In the rows, 128 means zero.
One turn sends every row of this set to another row. A few are shown first. Where does it send the rows asked after them?
z24: [198 103 128 129 117 123 103 125 128 140 117 112 104 109 127 149 108 193
 142 133 136 144 139 133 118 133 129 114 130  93 115 131 125 117 107 140
  63 115 134 132 125 119 116 127 145 103 107 149 159 149]
z926: [121 104 108  93 109 136 158 149 133 136 153 118 108  52 142 151 115 142
 106 121 130 139 128 121 130  87  92 153 179 115 102 115 112 129 121 127
 138 126 134 140 123 142 101 105 114 127 133 119 107 110]
z572: [121  77 109 165 137 141 123 121 117 144 145 109 119 130 150 130 133 155
 148 115 113 151 125 136 145 127 120 132  85 145  80 116 128 133 118 153
 153 143 169 117 157 123 104 111 156 140 109 104 183 129]
z298: [115 123  80 134 140 122 125 179 151 177 138 154 126 120 126 166  98 149
 118 114  93 130 139 130 101 127 156  91 121 152 113 114 115 112 117 136
 134 127 157 101 140 165 107 113 138 109 119 167 142 139]
z681: [110  97 126 116  98  89 119 131  94 101 143 129  87 111 108 122 142 112
 161 115 127 134 108 141 121 126 126 115 133 159 128  77 119 108 125 113
 144 110 138  96 146 113 117  90 106 122 103 100 147 136]
z362: [154 112 164 114 125 124 116 124 120 127 124 169 147 107 130 157 135 122
 125 123 135 153 150 129 144 131 113 107 128 158 124 124 134 116 137  99
 150 114 121 110  49 111 110 128 123 146 120 157 104 135]
z763: [138 106  95 126 109 144 141 118 116 127 127 120 120 122 125 149 134 110
 154 166 134 140 126 131 158 108 135  84 127  72 118 114 134 107  99 136
 181 124 126 133 117 119  80 162 153 126 119  87 121 131]
z60: [149 118 107 102 111 111 137 130 153 138 106 116 139  99 112 112 142 135
 161 184 136 136 123 115 147 129  86 130 124 121 131 126 153  92 105 142
 111 157 147 125 149 155 115 115 106 140 131 155 143 154]
z154: [164 141  77 114  89 108 167 107 167 137 127 137 108 105 122 166  84 113
 154 146 137 132 120 136 118 130 136 141 143  99 148 112 130 116 118 122
 131 102 115 133 140 151  96 160 143  97 113 110 157 121]
z565: [132 104 102 127 127 134 157 141 130 142 136 117 123 133 142 145 101 154
 109 115 135 104 159 114 159 129 113 171  91 130 111 123 142 161 147 120
 156 148 118 137 124 115 116 117 120 126 117 131 135 168]
z465: [157 138 133 153 118 126 151 114 175 165 116 123 152 106 118 180 154 144
 125 158 132 132 120 131 138 123 122 110 136 143 141 121 140 109 115 131
 175 121 135 117 145 141 165 114 110 166 126 140 121 105]
z581: [138 120 142 126 163 108 120  96 123 113 121 146 122 129  99 167 148 107
 117 143 123 169 132 144 105 109 119  91 172 133 114  93  90  96  87 141
 151 110 145 113 130 122 141 117 131 106 117 117 157 110]
z225: [154 118 127 157 134 145 101 125 150 144 125 160 115 112 129 184  85 115
 166  93 118 127 161 149 116 135 141 120 105 169 113 104 105  90 114 109
 147 116  98 111 105 104  94 135 163 105 135 123 127 120]
z695: [107 116 165 133 118 148 112 122 135 132 127 101 130  82 116 144 139  88
 142 113 114 140 128 124  83 140 110  72 116  87 108 129 154 116 118 163
 130 107 123 124 106 127  82 123 141 119 126 145 144 121]
z524: [149 111 103 146 104 118 121 123 153 128 132 105  97 113 111 136 108 165
 136  83 119 138 124 121  90 130 126 142 122 163 116 114 115 122 149 163
  87 107 128  80 108 125 155 122 136 158 115 120 127 129]

z926 moves to z695
z572 moves to z154
z225 moves to z565
Now find these:
z24 moves to z465
z60 moves to z581

